One turn moves each row of this set onto another row. After a few examples, where does it send each row asked below?
sagor: [  9  18  21   6   9   0   3 -12  13  -2  21   6 -11   3 -16  20  19 -38
  -7 -14]
mev: [ 16 -13 -10 -11  10 -30  -4 -14  -9 -17  29  -3   1  11  -3  11 -23 -37
 -10  18]
rafop: [ 10   7 -15 -18  -9   4   7  -5   4  18   6  -9  34  15  13   7   0  17
  10 -20]
poka: [ 21 -14 -20  -6   7   8  -2  23  22  -3  26  13  23  24  -4   9   1 -23
  -8 -23]
Bikar: [-21  -7  -1 -24 -31 -10 -21  10  12   6  19  28  14   9 -16 -16 -24 -14
   0   4]
muro: [  7  13 -19  -8 -14  12  39   3 -10   7  19  -4 -21 -16  19  -9 -22 -15
  11  -9]
Rig: [  1 -28 -12  22  22   3   4 -19  -1   2  30  15 -11  -6 -39  -1  15   3
   1  -1]
befed: [  7 -19 -11   8   8   9 -26 -21 -19  17  22 -12 -19 -11  -6 -16   6 -21
 -25 -14]
nibok: [ -5 -11  -1   7  -4 -43  21  12 -11  17   8  11   8 -25  -6 -30  -6 -21
   5 -11]
lirez: [-24   7  15 -22 -28 -14  -3  12   2  16   9  20   5 -15  -8 -14 -28  -6
   7  13]
mosi: [-25 -16 -30 -17   3  14  -5  14  24 -25  25  15  -5   1  17 -16  -5   2
 -22  -7]
nimap: [  2 -11  -9   8  -5   5 -13  10  -7 -21  -1 -13 -12  34  27   7  17 -14
   1 -13]
gubi: [ -2  -3 -18  -1 -17  -5  -3   2  67  -5   8   2   7  -6  -8   4   4 -12
   5 -13]
zukuf: [-22 -14  -9 -36  -1  17 -10  -7   5   6  -2 -12 -31 -11  -4 -18  22   4
  17  -3]
Zut: [ -9   6 -24  10  -1 -15  10 -16  25 -11  37  14 -14  11  25 -19 -19 -12
  -6 -23]
sivuz: [-15   9  13 -26   5   8  -6   8  26 -17  -7   6 -23   7 -18  -5  31 -12
  10  -9]
kada: [-18  -2  -6  -7   3   2  28  -3  -4  19  -6 -28 -31   9   7  -3 -12 -15
  25   3]
gidof: [  5 -25  -7 -16   9 -25   7  -6 -16  -6  33 -15  -9  -6  16  11 -25 -26
  -6  18]
roli: [-12   9 -10   2  -8 -11   6 -13  -8  -8   6 -11  10 -13  30 -21 -16   0
 -13 -40]
Teb: [-14   4 -12 -17  10  -8 -32 -16  15   3 -11   1 -25 -12 -17 -23  24 -16
 -13 -11]
pafik: [  2 -24  14 -19   6  30  11 -17 -10  -7  26 -19 -12  -3  -8   6   1  -9
  29 -15]
boson: [-36 -15   7 -22 -16 -19 -20   1   9   5  15  16  23 -22  -9 -12 -22 -16
   8   6]
Kog: [  3 -26 -13   3  30  -9  -8   4  16  20  21  -3  27  -2  16   0   0  17
   7   1]
vif: [-17 -13 -12   7 -28  10  24  -1   4 -37  -1   0 -15 -11   0  12 -14  12
  22   1]
fonub: [ 23 -15   8 -18  10 -20  12   8 -11 -12  27  -7  -5  15   2  15 -26 -19
  -2  18]
Toti: [ -3  -6 -14   2 -31  20  12   1  22 -23  -5 -10 -14 -11  -7 -34 -17   5
  19   0]
Namup: [ -6   0  -5 -21  33  -3  -3  -1  24 -15  -6   4  22 -27  -8  -3 -12  18
   3   3]
Zudas: [ -4  -6 -13 -17 -11   8  -5  15  26   1  10  -1 -37   7 -33  12  17 -29
   1 -20]
pogav: [  0 -10 -19   9  23  -7  -7 -17 -15 -11   1  -8  31 -37  -6 -12  -3 -33
   4   3]
nom: [ -3  15  -3  20   9   3  17 -13 -14 -21   6   7  14   4   0 -20  -4  -4
  24  28]
nalif: [-14 -26 -12  -3  -9 -31  17   7   6  -4  26  19  29   0 -13 -13  11 -35
  22 -10]
fifi: [ -7  -7  -7   2  11  -4  -1  14  22   0   0  -4 -10  50 -10   2   3 -33
  -1 -14]
Nozi: [ -8  -6   6  -3 -29  -5  15   1   5 -12  17  -4   2 -37   2  -4 -37 -22
   1 -30]
Kebab: [  7  12 -19  -2  -5  -8   0 -22  -7  13  -8 -23 -18   4  27  20  10  -8
  18   1]
lufa: [ -9  -4  -6 -15  -6  11   6  -1  -5  -2  -7 -20 -43 -27 -32  -6   2 -18
  20  -7]
Neza: [ 22  -1  -8  -9 -28  -1  -3  12  16  30  14   4  23  -6 -17  18 -17  -9
  -5 -10]
fal: [ -9 -19 -13  10 -32  11 -13   1 -16 -14  14   2  34 -13 -16  -5  -4 -34
  -2  12]
kap: [  4   2 -16  15 -12 -22  -4   3  39 -13  -2  17  -5   0  -9  27  -8   1
 -16 -20]
verog: [  3 -17  -3  19  17  -1  19  -8  12   7  36  18 -29  -4 -28   4   8   5
  -5 -17]
Bok: [-23 -23 -18   7  30 -20 -18 -21   1   4 -13 -26   1  -2  -9 -13  -5 -33
   5  -7]
Meve: [-10  34 -33 -11  -5   8  10 -12   9  -3   4  17  -7  -9  -1 -10  -2  -1
  -7  31]
vubu: [-12 -27 -11  -4  12   0 -29   6   5  -2  -5 -14 -16 -23 -36  -1  22 -29
  -4 -10]
tef: [-16  14 -12  10 -11   1   0  -9 -11 -21   4   1  42  11  13  -3  20 -19
  -3  -3]
Gogu: [ -5 -29 -39  17 -10  -5 -23 -12  -5   1 -10  -3   7 -20  -9   6  -2  13
  -8  14]
Mibaz: [-13 -19  -5  21  14   4  25 -23  -3  -8  34  12 -27 -18 -27  -2   9  -2
   9  -5]
dezap: [ -8 -14 -17  21  -9   2 -16   8  20   7 -14 -11  11 -33  -4 -20  12  -3
  -8  22]
bona: [ 12 -18 -21 -13 -21 -20  22   9  -8  20  20  15   7  12 -17 -29 -10 -10
  22 -10]
gutez: [  8  -7  -4   1  18 -19 -21 -24   1 -25 -15 -23   1   2  12   5  -4 -12
  14 -29]

tef goes to rafop
Bok goes to fifi
Now these:
gidof goes to mev
verog goes to Mibaz
nom goes to Kog
Gogu goes to kap
Zudas goes to lufa
fal goes to Neza
zukuf goes to Teb
befed goes to sagor
dezap goes to gubi
Kebab goes to gutez
Meve goes to Namup
nalif goes to bona
poka goes to muro
boson goes to Bikar

One turn moves each row of this set onto another row. After a few examples, where does it send each row asked below?
muvo: [ -5 -19   3  -7 -13   4  24 -15 -25  -2  29  12   0   2 -22   4 -29  16
 -20  25  -4 -13  -4]
Molu: [ -5  15  19  12   3  -5 -24 -23  -1   4 -22 -13 -22  30  11 -11   9  28
  17   4 -18  -1  -6]
tegab: [ 34   6  -8 -12  -2  -7 -16   6  10  24  16  -7  -8  14  17 -10 -18   9
 -14 -31  14 -24 -23]
Boze: [-14  -7  36  10 -26  -1   3   1   8  24 -16  10   6  43  -8   3   3 -14
 -21  10 -11 -23   3]
mesu: [ 14  -7  -3  19   4   9  -3  41  -4 -31   3  -9  -2 -20 -10  -9  -5  10
 -15  -3  -2 -13  21]
mege: [ 29  -2  -6 -15  -5 -21 -11   3   7  24  17 -13  -7  17  24  -2 -13   9
 -17 -32  12 -23 -16]
Dutig: [ -1  19  24  16  -2  -9 -24 -14  -6   6 -15 -14 -25  25  11 -11  11  23
  17   6 -28 -11  -5]
goni: [  0 -16  -3 -22  -9  15  21  -9 -31  -2  23  18   2   1 -21   2 -31  10
 -11  22  -5 -11   3]
Kalos: [  2   8   7   7  -9 -18  25  22  18 -23   9  -8  25  16  18   8   9   7
  -3 -31  -4  -6  20]
lavu: [  0 -24  -9   9   7   0   2  23   1 -31 -10 -15   7  -8  -2   4  -2  16
 -19 -10  15   7  27]
penam: [ 13  10  16  -9  13  13 -13  30  28  20 -14   1 -24  29  15  -5   3  16
  30   9   1 -10   2]
dis: [ 34   4  -6 -11  -5 -17 -13   9   6  24  19  -9  -9  12  20  -5 -15   6
 -15 -31   9 -28 -19]
suli: [ -3 -16   1  -5 -11  10  23 -14 -23  -2  29  15   0   2 -25   2 -33  16
 -20  26  -4 -14  -4]
Nedif: [ -6  14  -5  -6 -30  21 -15  26   3  11  13  10   0  -3  20  -5 -15  25
  31 -21  -7  18   2]
zif: [ 10  25   2  15   1  16  14  28  28 -26   8   5  22  16   6  -9  -4  12
   4 -32  -1  -8   6]
letin: [  1   5  10   2  22 -13   7 -13   5  28 -24   7  14  -3 -11  18 -23   9
  -6  10   4  29  -8]
pak: [ -3 -18  -3 -22  -9  12  25 -11 -29  -3  21  17   1   3 -20   5 -30  11
 -12  20  -3  -8   4]
Miv: [ -6 -16  -1  -7  -9  13  22 -16 -22  -3  25  16   2   4 -25   2 -32  18
 -18  24   0 -10  -5]
lus: [ 12  23  11  16  -8  -3  19  33  18 -24  18  -2  20  10   9  -4   4   3
   1 -28 -14 -19  14]
doga: [ -2 -18  -1 -22  -9  11  25  -9 -29  -2  24  18   1   2 -20   4 -31  10
 -12  22  -6 -10   4]
Fuz: [ 16   9  26  -7   5  -3  -8  37  19  21  -4  -3 -26  25  19   0   9  10
  29  13 -11 -20   8]
Vogu: [ -8 -22  -1  -9 -11   6  24 -19 -23  -3  24  13   3   5 -22   5 -31  17
 -20  25   1  -8  -3]
zozod: [-12   0  31  11 -18  21  -3  -3  15  21 -22  18   7  45 -14  -7  -4  -7
 -16   8  -4 -19  -5]
ratu: [  4  -3  15 -17  11  -1  -7  19  27  20 -20  -5 -19  35  24   5   8  18
  27   6   9   1  11]
tas: [-12   3   2  -9 -39 -11  -6  22  -7  12  16  -2   2  -2  31   9  -3  18
  24 -21 -13  16  14]
giko: [ -2  15   3  -2 -39   5 -11  33  -7  12  23   4  -2  -7  24  -3  -9  17
  28 -18 -18   6   6]
Bize: [  9  -4  24 -13   3 -17  -3  26  19  20 -10 -10 -23  30  27   9  15  11
  25   9  -4  -9  15]
Vap: [  6 -19   1  14  -2 -13   3  34  -8 -30   0 -18   2 -16  -3   5   2   9
 -18  -6  -1  -8  28]
ral: [ -2 -17  -3 -23  -7  14  23 -10 -28  -3  22  19   2   3 -21   3 -33  11
 -11  21  -4  -9   3]
dat: [  7 -10 -12  14  13  19  -5  30   5 -31  -9  -6   2 -12 -10  -8 -10  17
 -14  -9  14   2  17]
Gimi: [  5   3  23   4   9 -38  14  -3  -8  28 -14   0  10 -10  -7  24 -12  -1
  -9  13 -14  15   0]
Bavo: [-14   2  -7 -13 -31   5 -10  16   1  11   8   4   4   3  28   6 -10  26
  26 -24   0  26  10]
Ser: [ -5  13  21  13   0 -14 -22 -20  -6   6 -19 -16 -23  29  14  -6  12  27
  16   5 -23  -4  -1]
zadan: [ -9   2  35  15 -23  12  -1   5  11  23 -13  17   4  39 -14  -5  -1 -13
 -17  11 -13 -27  -2]
Vibun: [ 28   0 -10 -15  -1 -12 -13   1  10  23  13  -9  -6  17  20  -4 -16  12
 -15 -34  17 -20 -19]
bup: [ 17  20  26  17  10 -19   7  12  -8  28  -1   9   4 -18 -18  10 -18  -5
  -5  18 -25   1  -9]
Zegaf: [  0  11  -1   6   1   3  20  14  29 -24   0  -2  29  21  15   3   1  15
   0 -33   9   3  14]
Delez: [-18 -10  31   6 -21   7   2  -7  12  23 -24  13   9  47  -8   1   1  -8
 -19   7  -1 -13   2]
Suzu: [ 13  23  13  13  22   7  -1   2   5  27 -15  16   8 -12 -22   4 -28   4
  -3  13  -6  13 -18]
fite: [  0  20  20  16   3  -1 -25 -17  -3   6 -19 -10 -23  26   8 -13   9  26
  18   5 -23  -5  -8]

Ser goes to Molu
bup goes to Gimi
Now these:
Fuz goes to Bize
tegab goes to dis
giko goes to tas
dat goes to mesu
suli goes to muvo
zif goes to lus
Delez goes to zozod

One turn moves each row of this set onto another row. After a few examples, where does it send each row asked below?
zuvaf: [ 19   3  -4  -7  16  16  -6  19  31 -18  -5  -8  25 -10   0   2  19]
bolir: [-12  -9 -13 -16  29 -14  26  31 -39 -25 -13  -4  28  25  -6  25  -5]
tigo: [ 23   6 -15  -5  34   7  -4  15  -1  -5  15  28 -29   0   3   0  12]
fif: [ 11 -10  15 -10  19  32 -22  29  -2 -22   1  11  19  20   7 -12  18]
fepoz: [ -9  10   0   1  11 -25  33  36 -16 -35 -13 -21  18  10  -3  37   3]
poku: [ -7  -2 -11 -14  28 -20  32  41 -11 -25   0 -21  22  26 -15  36  -5]
zudap: [-25 -14 -14  -9  15  15 -17  -8 -14  20  -2  -1   0   9  10  10  -3]
buluf: [-10   6   4  -8  18 -22  29  38 -20 -30 -11 -23  19  15  -7  42   2]
Tikav: [ 22  18   3  11  -6  -5  -7  19  13  -2  11  -5 -17  21  25   4  -1]
Soro: [-26 -18 -15   4  18  11 -20  11  -2  11   8 -10 -19   5  -9  11 -10]
puv: [-10 -15 -14 -25  31 -16  27  40 -30 -25  -1 -13  14  23 -22  24   0]
Vasa: [ -5   3 -16 -26  20 -13  39  29 -20 -18  -4 -12  36  37   8  27   7]
nipif: [ 20  10 -14   3  31   7  -5   5 -10  -5   5  37 -18   1  15   2   6]
Beg: [-15  -5   3 -10  20 -20  22  31 -40 -30 -19 -11  17  12  -7  33   1]
fatu: [ -7  -7  -2 -32  20 -13  32  35 -33 -29  -5 -15   3   4 -16  23  21]
sefov: [-25  11   7  11  26  17 -10   3   9  10   7  -2   0  11  13  41  -5]
fetom: [ 24   8  -9 -10   1  -4  -7   3   1   0   2   4 -28 -10  13  -4  18]
vazi: [ -5  -1 -15  -6  22 -20  35  49  -8 -29   2 -21  17  29 -11  29  -5]
Gife: [-10 -10   1 -32  23 -17  25  32 -36 -26  -8 -19  10  11 -14  28  15]
zod: [ 16  -8  -6   5   8  17 -18  30  20 -19  -7  -4  30  18   5 -15   0]
lop: [-26  -8  12 -10  12  17 -18  10  -1  11  14 -19 -21   8  -1  22   5]
sok: [ -8 -13 -15 -20  32 -14  30  47 -27 -30   4  -9   6  25 -20  18   5]
lutep: [ 10 -10  16   1  19  29 -25  37   1 -29   2  10  12  18   1  -8  11]
mun: [ 25  16   2  -8  -6   0  -4  11  10   7  14  -5 -12  22  32   0  10]
Rov: [-10  -7 -14 -15  29  -9  31  30 -43 -28 -12   7  28  30   3  21   2]
dul: [-14   0  -1  -5  20 -16  29  29 -41 -36 -22  -2  15   8  -2  30   7]
gama: [ 14   4  19  -5  27  27 -14  26  14 -32  -2   8  11  -9  -3   8  26]
Dabot: [22 14 -3 -4 25 12 -2 15  3  3 22 24 -8 36 30  4  4]
Gabil: [ -2   5  -5 -34  10 -18  38  26 -19 -22  -7 -25  21  13   2  31  22]
Feva: [ -8   4   3 -30  18 -17  34  26 -23 -20  -9 -25  25  17  -2  38  15]
gumoz: [ 13   6  19  -5  25  28 -13  18   7 -27  -8  14  20  -6   6   8  27]
Ridag: [ 11 -16 -13 -13   1  -3  26  13   4   9  34  24  19  23  24   9  20]
Nitog: [ 19   7  -4   4  16  15  -9  14  27 -21 -13   0  31  -9   7   3  15]
zinu: [  2 -22  -9  -4   6  -1  17   9 -22  -1  19  43  12  13  23   6  18]
lam: [  3  -2   6  30 -13 -16  19  19   8 -10  16  18   7   2  25  27   7]
Romu: [ 18  -9  -8 -10   8  19 -17  27  19 -14  -1  -6  30  17   4 -16   8]
vel: [-28  -1  12   1   9  16 -19  -1 -12  12  -1  -6  -5  12  17  24  -1]
figu: [ 20  14  -8   8   1  -8  -9   3  -3  -4  -6  11 -23 -11  20   0   7]
bevi: [-20   4   4 -16  27  20  -5   2  15  17  20 -13  -6  11   6  35  10]
Vete: [ -8   0 -13 -24  28 -15  34  26 -22 -18  -8 -15  35  30   1  34   2]
Miva: [ 12 -10   3 -16 -13  -9  26  16  12   4  33   4   2   3  16  18  33]
Rino: [-17  -6 -22 -15  33  18  -4  -7   8  24  12  -2   5  10   4  20   1]
Kalod: [  4 -14  -8  27   1 -13  21  36  14  -9  33  23   3  18  10  18  -3]
nadi: [ 21  15  -3   4  27   9  -3  26  12  -3  27  19 -20  33  16   6  -1]
Seban: [ -1 -12   6  16  -9 -10  13   7 -20 -10   6  35   5  -7  27  18  20]
kati: [  5 -21   6  -7  -7  -9  16  24  -3  -9  32  14 -19 -12  -2  12  32]
Rolu: [-22  -4 -19  12  33  11  -9   7  14  11   9   0  -2   5  -3  26 -14]
Vara: [  2 -28  -8   9   7  -7  13  36  -4 -12  36  29 -15   5  -8   5  11]

Gabil goes to vazi
Feva goes to poku
zuvaf goes to zod
Now these:
lop goes to sefov
Tikav goes to Dabot
Vara goes to Seban

